Some points, one per row:
[-0.4 -0.4 -0.6  0.4  0.1 -0.1 -0.4 -0.4  0.4  0.9 -0.2  1.8 -0.4 -0.4
 -0.2]
[ 0.7 -0.4  1.4 -0.7 -0.4  1.8  0.1  0.2 -0.5 -0.7  0.4 -0.6 -0.2 -0.5
 -0.6]
[-0.3 -0.6 -0.9 -0.3  0.4  0.4  0.2  0.3  0.7 -0.1  0.7  0.1 -0.2 -0.5
  0.2]
[-0.4 -0.5 -0.6  0.3  0.3 -0.4  0.4  0.1  0.4  0.5 -0.2  0.6 -0.4 -0.5
  0.4]
[-1.2  1.6  0.8 -1.  -0.9 -1.  -0.7 -0.9 -0.8 -1.  -0.1 -0.9  3.7  3.5
 -1.1]
[ 0.  -0.6 -0.1  0.2  0.5 -1.   1.1  0.9  0.3 -0.3 -0.5  0.4 -0.3 -0.4
 -0.3]
[-0.4 -0.7 -0.4 -0.9  0.4  0.8  0.1  0.6  0.  -0.6 -0.2  1.9  0.1 -0.2
 -0.4]
[ 2.9  0.4  4.  -0.3 -1.   1.1 -1.  -0.9 -1.  -0.9 -0.8 -1.  -0.3 -0.4
 -0.8]
[-1.  -0.8 -1.1  0.   1.2 -0.4  0.4  0.5  1.1  0.2 -0.9  0.8 -0.9 -0.8
  1.5]
[-0.4 -0.6  0.1 -0.5  0.6 -0.5  1.4  1.3  0.2 -0.1 -0.1 -0.2 -0.3 -0.7
 -0.4]
[-0.1 -0.8 -0.7 -0.4  0.4 -0.8  1.3  0.9  0.6  0.2  0.5  0.1 -0.4 -0.5
 -0.2]
[-0.6 -0.5 -0.1  2.6  0.  -0.9  0.4  0.2 -0.2  1.4 -1.1 -0.5 -1.  -0.9
  1. ]
[ 3.1  0.2  2.5 -0.4 -1.   1.6 -1.  -1.  -1.  -0.8 -0.3 -0.9  0.2 -0.3
 -0.9]
[ 0.  -0.6 -0.7 -0.1  0.6 -0.1  0.4  0.5  0.5  0.3 -0.1  0.3 -0.5 -0.4
  0. ]
[-0.9 -0.9 -0.1 -1.   1.3 -0.5  1.2  2.   1.  -0.5 -0.5  1.  -0.4 -0.8
 -0.9]
[-0.9 -0.9 -0.5 -1.   1.1 -0.8  1.2  1.8  1.  -0.7 -0.1  1.1  0.3 -0.8
 -0.7]
[-1.2  3.4 -0.7  0.  -0.8 -0.9 -0.7 -1.  -0.7 -0.2 -0.7 -0.9  0.7  3.6
 -0.2]
Then 10 other points, each followed by its number:
[-1.2  4.4 -0.8 -0.4 -0.9 -0.9 -1.  -1.1 -0.8 -0.6 -1.1 -0.9  0.   6.1
 -0.8] 0
[ 0.3  0.3  0.4  4.  -0.6 -0.8 -0.5 -0.8 -0.6  0.8 -0.8 -0.5 -0.8 -0.6
  0.2] 1
[-0.3 -0.7 -0.6 -0.9  0.5 -0.6  0.5  0.8  0.5 -0.6  0.1  0.5  0.9 -0.4
  0.3] 2
[-0.4 -0.4 -0.2  0.   0.3  0.6  0.5  0.6  0.   0.5 -0.4  0.3 -0.7 -0.5
 -0.2] 3
[-0.2 -0.5 -0.9  0.3  0.3 -0.6  0.2  0.   0.6  0.6 -0.4  0.3 -0.4 -0.6
  1.1] 4
[ 2.9  0.8  0.5  1.4 -1.   1.1 -1.  -1.  -0.9 -0.5 -0.3 -1.  -0.3 -0.3
 -0.6] 5
[ 0.2 -0.3 -0.7  3.1 -0.7 -0.3 -0.4 -0.8 -0.5  1.4 -0.8 -0.9 -0.9 -0.8
  2.6] 6
[-1.  -0.9 -0.9 -1.   1.4  0.5  0.6  1.5  1.1 -0.2 -0.5  1.1 -0.6 -0.6
 -0.4] 7
[-1.  -0.6 -0.7 -0.5  1.7  0.2  0.1  1.2  0.6 -0.4 -0.9  2.  -0.8 -0.5
 -0.2] 8
[-1.2  3.3 -0.2 -0.7 -0.9 -0.2 -0.9 -1.  -0.9 -0.6 -1.1 -0.9 -0.2  6.
 -0.7] 9
Which two of these numbered points are nearest to each point below, looking only along the 6 directions in which the first points spread most? Their numbers follow each, nearest first.
[-1.2 -1.  -1.3  1.1 -0.4 -1.2 -0.5 -0.9  0.6  1.8 -1.  -0.7 -1.1 -1.1
  6.6] > 6 1
[ 3.5  0.6  1.6  1.1 -1.   0.  -1.  -1.  -0.9 -0.6 -0.3 -1.   0.  -0.5
 -0.5] > 5 1
[-1.  -1.  -0.8 -1.   1.4 -0.6  1.1  1.7  1.2 -0.4 -0.3  1.  -0.2 -0.8
 -0.3] > 7 8
[-1.  -0.8 -0.8 -0.9  1.7 -0.1 -0.1  1.2  1.4  0.1 -0.8  1.7 -0.6 -0.6
 -0.5] > 8 7
[ 2.4  0.3  3.  -0.4 -1.   2.3 -1.1 -1.  -1.  -0.9 -0.5 -0.8 -0.1 -0.3
 -0.9] > 5 3
Here are 10 other points, each followed by its number:
[ 0.5 -0.1  0.4 -0.4 -0.4  0.3 -0.1 -0.3 -0.3 -0.6  1.3 -0.6  1.2 -0.4
 -0.6] 0
[-0.3 -0.3  0.6  0.   0.4  0.2  0.1  0.5 -0.2 -0.5 -0.9  2.1 -0.6 -0.4
 -0.6] 1
[ 0.2 -0.4 -0.8 -0.3 -0.5  0.6 -0.2 -0.4 -0.3 -0.4  3.  -0.7  0.  -0.5
  0.4] 2
[-1.  -0.8 -0.9 -0.9  1.5  0.8 -0.1  1.3  0.6 -0.5 -0.9  2.2 -0.8 -0.6
  0.2] 3
[ 2.4  0.3  2.6 -0.4 -1.   2.8 -1.  -0.9 -1.  -0.8 -0.5 -1.  -0.4 -0.3
 -0.7] 4
[ 1.4  0.1 -0.1 -0.9 -1.   1.4 -1.1 -1.1 -0.9 -0.8  1.8 -0.9  3.  -0.1
 -0.8] 5
[-0.1 -0.6  0.1 -0.7  0.6 -0.8  0.7  1.   0.1 -0.6  0.6  0.5  0.4 -0.4
 -0.9] 6
[ 0.2  1.4  0.8  0.6 -0.6 -0.3 -0.8 -0.7 -0.6  0.3 -0.7 -0.2  0.1  0.6
 -0.1] 7
[ 0.3  0.6 -0.3  0.  -0.5 -0.4 -0.5 -0.6 -0.3 -0.4  1.  -0.4  1.9  0.1
 -0.3] 8
[ 0.3  0.8 -0.1  1.1 -0.5  0.6 -0.7 -0.7 -0.5  0.5 -0.9 -0.4 -0.6  0.3
  0.8] 9
Which two of these numbered points are nearest to each point below, looking only along the 6 directions in which the first points spread most? Their numbers follow each, nearest first.
[-0.3 -0.4  3.  -0.1  0.1 -0.4  0.1  0.4 -0.4 -0.4 -1.1  1.7 -0.8 -0.6
 -0.9] > 1 6
[-1.  -0.7 -0.3 -0.9  2.  -0.5  0.1  1.3  0.6 -0.6 -0.9  3.  -0.6 -0.6
 -0.9] > 3 1
[-0.5 -0.7 -0.2 -0.8  0.5 -0.2  0.9  1.3  0.3 -0.4  0.5  0.2  0.  -0.6
 -0.3] > 6 1
[-1.2  2.7 -0.9 -0.7 -0.9 -1.  -0.8 -1.  -0.7 -0.6  0.3 -0.9  2.4  4.
 -0.6] > 8 7
[ 0.7 -0.2 -0.2  0.9 -0.4  0.8 -0.1 -0.4 -0.3  0.3 -0.4 -0.7 -0.6 -0.6
  1.1] > 9 7
